(in the rows, 128 means zero)
One turn moves each row of this set onto another row. After a few examples, where does it send each row asked below?
fopul: [105 135 133 137 135 143 132 111 136 132 136 130 165 111 139 143 154 120
 125 130 155 118 154 110 133 120 101 123 125 140  85 105  99 100  79]
Naref: [119 156 139 150 163 130 140 148 158 110 139 142 149 126 134 123 128 175
 103 145 141 129 125 127 145 100 134 136  90 121 123 115 145 139 103]
Medu: [ 97 145 157 140 150 116 121 139 140 120 105 139 104 121 138  81 164 146
 104 126 138 133 127 133 142  84 126 124 138 122 125  88 118 148 109]
Kesu: [125 127 144 127 136 152 123 140 124 121 134 148 112 115 110  95 135 158
 153 160 142 100 126 119 138  94 144 146 101 124 137 126 146 126 127]
fodin: [101 144 149 151 133 109 121 140 121 130  88 152 119 148 115  95 152 142
 125 161 120 105 101 120 130 108 116 121 130 115 117 116 155 148  98]
Rituz: [115 137 135 126 135 127 118 149 136 140 123 132 104 121 108 102 119 145
 165 161 134  94 115 111 111  96 142 150 117 114 127 103 127 130 114]
nez: [119 134 120 124 116 129 155 112 125 166 119 127 140 103 144 128 124 157
  97 111 124 123 148 120 103 131  86 107 110 136 106 128 105 106 124]
sulob: [105 125 155 143 116 146 125 111 138 133 130 139 170 116 137 123 165 108
 136 125 140 118 152 118 125 119  94 114 128 134  96  99  99 102  93]
gef: [126 129 149 139 128 133 124 153 147 152 123 118 110 120 146  97 117 121
 134 134 128 136 119 117  90 110 138 129 115  88 120 110 134 154 105]
fip: [ 84 117 128 143 141 121 112 144 135 133  93 125 120 122 111  86 137 145
 111 124 114 123 109 126 154  95 126 119 133 129 136 130 137 162 118]
Lodog: [109 117 140 137 113 147 129 129 140 145 134 156 169 124 127 125 158 120
 130 114 128 120 156 112 117 134  92 108 109 129  91 109 108 101 105]
faz: [100 128 102 150 125 139 114 148 131 137 137 138 113 111 116 107 114 151
 127 167 150  99 107 139 121  86 134 148 102 143 124 125 135 132 120]
samov: [ 88 118 130 130 142 139 112 137 133 143 130 127 108 106 130 108 119 145
 141 153 131 100 115 121 124  80 154 143 121 144 147 109 125 143 112]
fofug: [126 141 121 161 129 143 125 140 125 133 133 126 109 112 154 106 127 127
  96 163 165 135 113 142 108 103 128 138 107 113 101 130 151 143  93]
lugi: [106 111 119 128 125 151 128 130 139 141 135 140 158 110 122 123 155 127
 118  97 140 130 164 112 137 129  95 112 114 134  89 119  98 103 111]
bug: [101 154 111 142 156 104 135 153 144 138 106 127 122 140 111 123 114 165
 125 149 135 107 107 101 134 106 123 130 115 114 105 126 146 148  94]
Botu: [103 132 122 124 127 128 140  72 134 142  89 129 157 102 139 126 132 145
 130 140 147 115 144 113 129 116  99 122 145 136 104 125 115  96  82]
Giz: [ 98 136 154 139 158 133 136 142 156 120 133 147 126 119 147  97 145 170
 100 117 136 135 136 125 151  82 134 115 106 133 139 109 134 151 120]
Suruf: [135 129 134 131 141 148 123 140 110 128 117 129  86 107 142  85 149 132
 102 138 157 145 130 128 128 111 135 136 119 100 107 129 148 142 103]
Fuv: [ 99 142 131 162 129 124 140 146 154 130 126 148 132 138 121  98 124 170
 125 141 150 110 115 115 143  82 106 109  96 128 118 143 155 149 130]
boma: [127 126 151 138 100 140 140 100 113 147 108 132 157 103 139 111 145 136
 102 126 109 124 139 142 109 134  86 111 118 134 121 125 113 104 126]
veti: [107 113 135 127 103 138 141  86 142 151  95 158 166 115 134 107 135 148
 136 124 124 118 149 115 118 122  90 102 125 129 114 132 126  99 113]
baz: [147 128 147 128 143 153 136 149 139 130 136 125 112 113 138  98 123 144
 128 131 144 141 136 111 121 115 142 133  96  87 119 135 151 144 113]
gak: [128 134 128 124 127 134 143 100 128 143 110  90 150  84 132 124 124 144
 106 112 128 130 145 128 128 125  96 128 129 130 114 127  91 106 118]
Mav: [108 112 104 120 110 133 138  96 142 155  90 145 153 107 120 108 129 154
 125 112 131 125 150 116 124 128  89 110 127 127 102 139 117  97 115]
zef: [104 144 156 147 153 127 132 122 144 107 111 115 129 121 122  96 137 157
 137 144 150 114 117 111 171  76 125 127 128 125 133 132 141 152 110]
rezur: [108 119  99 120 127 135 137  85 137 143  91 128 161  97 125 125 124 154
 119 125 139 125 147 117 138 127 100 124 133 134 103 140 117  97  95]
Pibi: [136 153 161 136 110 133 158  89 122 139 119 121 146 103 149 116 142 146
 122 134 148 116 148 123 114 114  80 113 122 130 106 120 106  96 120]
natoz: [105 124 120 131 127 140 112 145 106 137 119 157  84 116 113  85 147 148
 127 158 145 101 119 131 126  94 133 141 116 135 122 118 139 128 123]
luz: [122 161 131 165 137 112 126 162 156 121 119 149 146 140 117 110 131 154
 108 154 127 126 108 143 116 113 118 137  98 105 108 102 139 136 106]
pekuz: [107 124 149 154 130 146 125 132 142 143 138 117 116 107 173 102 122 122
 111 143 148 136 118 131 105  85 140 123 115 121 131 119 139 159 100]
Labeb: [105 121 111 129 136 144 121 123 129 136 124 127 159 106 121 136 155 119
 112 115 140 127 154 117 138 136 102 128 126 135  84 112  96 102  86]
mavir: [111 152 127 145 142 103 114 163 147 127  96 133 114 129 110  90 146 143
 105 132 124 134 113 139 123 110 120 138 130 102 107  88 117 142 106]
Bup: [111 131 140 137 106 132 141  75 143 141  93 142 170 113 137 116 134 140
 145 144 139 113 141 118 117 115  90 114 136 128 108 124 120  94  97]
tofe: [132 148 147 119 135 128 151  92 109 145 105 114 148 102 145 141 137 144
 109 139 122 116 142 117 113 138 101 128 129 129 110 115 108 100  91]

mavir turns into Medu
Suruf turns into pekuz
Now find these:
Rituz turns into natoz
lugi turns into fopul
nez turns into tofe
zef turns into Fuv
rezur turns into Bup

One turn moves each row of this set onto another row. After a few examples, where does it send each row asked below?
Dosu: [106 147 124 107 100 122 127 139 136 132 107 158 138 136 125 138  77 156
 121 146 140]
luda: [133 170 121 138 150 137 124 128 135 124 139 126 107 148 143 171 142 127
 109 134 169]
dep: [ 98 134 141 106 102 130 145 136 149 110 102 145 115 150 125 121  91 159
 117 141 133]
raz: [127 137 152 140 158 161 112 126 126 119 133 116 125 131 178 151 132 146
 143 113 129]
Dutil: [114 169 137 136 138 146 115 134 145 120 120 109 114 135 162 165 148 144
 109  90 154]
begak: [ 91 134 140 110 100 129 142 135 145 107  99 148 124 138 131 121  93 160
 110 130 137]
gubov: [121 147 131 127 147 160  96 138 129 124 135 129 119 128 154 160 166 143
 110 102 141]
gezim: [101 147 121 115  93 133 125 148 144 123  94 150 122 118 111 136  99 160
 107 131 124]
Fosin: [120 153 116 132 149 153 109 125 137 139 158 122 105 137 154 172 140 132
 119 155 138]
fador: [108 140 121 113  98 135 125 138 147 126 102 151 114 130 108 135  93 157
 114 156 118]
tuv: [141 148 135 141 161 142 113 108 130 124 149 125 111 145 153 166 135 134
 128 153 146]
Bota: [113 165 131 138 147 153 121 145 130 115 118 123 127 127 168 155 143 136
 111  92 162]
Lidis: [105 150 136 117  99 123 124 137 131 134  90 153 133 132 114 127  88 154
 113 135 126]
vemo: [121 130 147 129 160 162 104 123 130 137 135 108 127 130 172 139 142 140
 140 123 127]
fige: [110 169 112 121 149 149 122 138 143 138 127 118 112 144 148 147 146 114
 102 135 169]
lonev: [132 162 136 141 147 140 116 139 127 118 130 124 122 134 155 166 152 142
 112  97 162]
bovi: [122 166 114 124 143 152 111 148 140 135 142 123 102 144 144 172 156 132
 107 124 151]
Ger: [ 89 131 146 115 100 129 145 134 143 111 107 141 129 132 140 124  87 165
 121 129 128]
rom: [117 132 142 103 103 128 116 142 133 124 100 158 141 139 126 129  88 168
 132 127 127]
Gugiv: [111 128 135 117 102 139 119 133 143 127 105 146 121 122 119 135  90 166
 130 149 102]
volar: [109 147 132 106  97 123 125 154 137 131 103 153 138 139 127 136  83 163
 127 125 136]
tuno: [112 131 134 106 106 128 117 127 132 125 105 163 141 138 124 130  82 159
 125 149 130]
Ral: [108 155 131 129 147 154 113 147 132 135 120 110 129 126 166 144 153 135
 115  94 155]
teve: [123 143 127 123 161 156 112 114 140 140 142 115 108 149 154 142 136 120
 127 165 141]
bodo: [111 146 138 114 102 125 123 133 133 137  94 152 128 138 111 126  85 152
 119 145 121]
sulo: [ 99 129 147 111 102 130 145 136 147 115 109 139 119 146 134 125  84 164
 128 141 122]
zovub: [134 143 136 130 163 157 117 113 137 122 140 125 103 155 158 151 126 126
 134 161 139]
kig: [139 139 150 145 156 148 106 117 123 118 140 122 126 132 164 162 145 148
 132 114 139]
rof: [105 146 142 120 101 126 122 138 129 137  93 148 137 128 120 126  85 159
 120 129 119]
Gon: [114 175 118 134 142 142 123 116 153 123 130 116 100 148 151 168 137 125
 101 135 162]
femi: [103 134 134 120  97 136 120 144 139 124  97 144 130 113 122 134  97 169
 121 124 110]
Pev: [120 171 114 129 153 150 127 133 140 117 126 132 104 151 149 155 136 117
 104 141 171]
tate: [110 141 145 118 102 126 121 134 131 139  96 149 132 134 117 127  84 157
 126 140 115]
tiva: [125 138 155 137 151 156 101 107 140 117 127 110 117 136 168 156 144 153
 131 108 128]
risi: [125 147 139 135 155 150 108  91 147 121 139 117 103 149 157 161 133 134
 122 154 137]
zamek: [120 133 133 135 155 160  95 114 127 128 149 127 122 122 164 162 150 143
 122 133 127]

teve turns into vemo
bodo turns into tate
dep turns into sulo
Now find these:
Dosu turns into tuno
tiva turns into Dutil
gubov turns into bovi
kig turns into lonev
fador turns into Gugiv
raz turns into Bota

One turn moves each row of this set onto another row. After a few examples, where does it send each row asked below?
Lubap: [143 134 139 118 130 138 127 132 119 121  84 128 127 122 105 130 148 134]
puzi: [113 123 122  98 115 115 109 159 126 118 135 112 105 116 138 120 123 147]
Lep: [ 99 141 111 140 123 112 150 125 130 127 140 110 133 149 120 108 157 126]
Siro: [124 105 157 144 124 122 169 111 124 120 151 132 130 130 144 125 152 135]
Sikom: [112 117 116 113 148 106 122  95 130 122 155 143 121 120 122 121 107 125]
puz: [133 124 122 116 117 156 136 103 119 115 123 138 127  96 151 133 101 142]
Lufuf: [110 154 148 131 148 145 120 162 137 128 131 136 144 102 126 134 150 126]
pef: [129 126 108 112 125 104 134 153 110 117 129 114 145 124 164 121 112 143]
kag: [117 128 126 146 139 121 129 107 161 118 170 120 121 113 128 118 116 148]
guges: [127 111 138 128 131 119 109 106 127 122 111 103 142 114 113 135  89 118]
Runub: [119 165 135 119 109 112  94 124 103 116 145 115 122 133 128 119 147 122]
Nof: [ 93 125 120 141 121 115 139 115 104 114 157 124 150 141 146 143 114 153]
gal: [104 141 142 164 149 133 144 121 115 122 149 128 108 120 149 127 105 120]
Roleb: [117 126 137 111 112 129 119 146 145 134  97 144 161 106 136 141 126 130]
raf: [156 114 115 126 111 127 102 131 140 106 118 139 137 130 120 136 113 140]
Zas: [126 145 132 113 140 115 114 141 130 156 135 139 137 157 115 107 136 149]
Puvo: [136 118 160 127 136 126 135 131 121 128 137 115 121  74 135 147 124 121]
fove: [103 134 156 131 119 146 130 108 105 162 152 138 135 117 124 131 144 111]
gom: [135 157 140 105 106  99 108 117 119 135 114 137 119 112 141 117 123 152]
bizek: [122 136 107 145 107  92 140 132 126 120 130 151 119 123 132 129 123 165]
Suz: [128 138 180 127 128 131 128 117 139 130 129 130 134 137 134 102 151 110]
dop: [134  92 129 146 116 118 135 128 110 135 151 134 160 145 126 113 139 148]
Lile: [115 129 158 120 131 119  92 129 105 152 113 114 145 130 143 129 148 122]
pidud: [114 129 132 147 145 160 114 127 120 109 140 129 131 104 141 152 148 158]
gesi: [136 143 145 133 116 154 139 147 121 137 111  97 137 115 131 133 155 153]
tus: [123 135 155 167 133 142 120 116 119 105 151 120 125 100 109 112 142 126]
kulu: [112 120 103 146 127 130 138 121 135 133 121 128 125 135 129 119  84 117]
gono: [137 138 132 146 137 141 155  95 111 148 144 134 161 122 121 127 139 116]

kag turns into pef
gesi turns into gono
bizek turns into Roleb
Now find these:
raf turns into Lile
guges turns into Runub
Zas turns into Puvo
kulu turns into gom

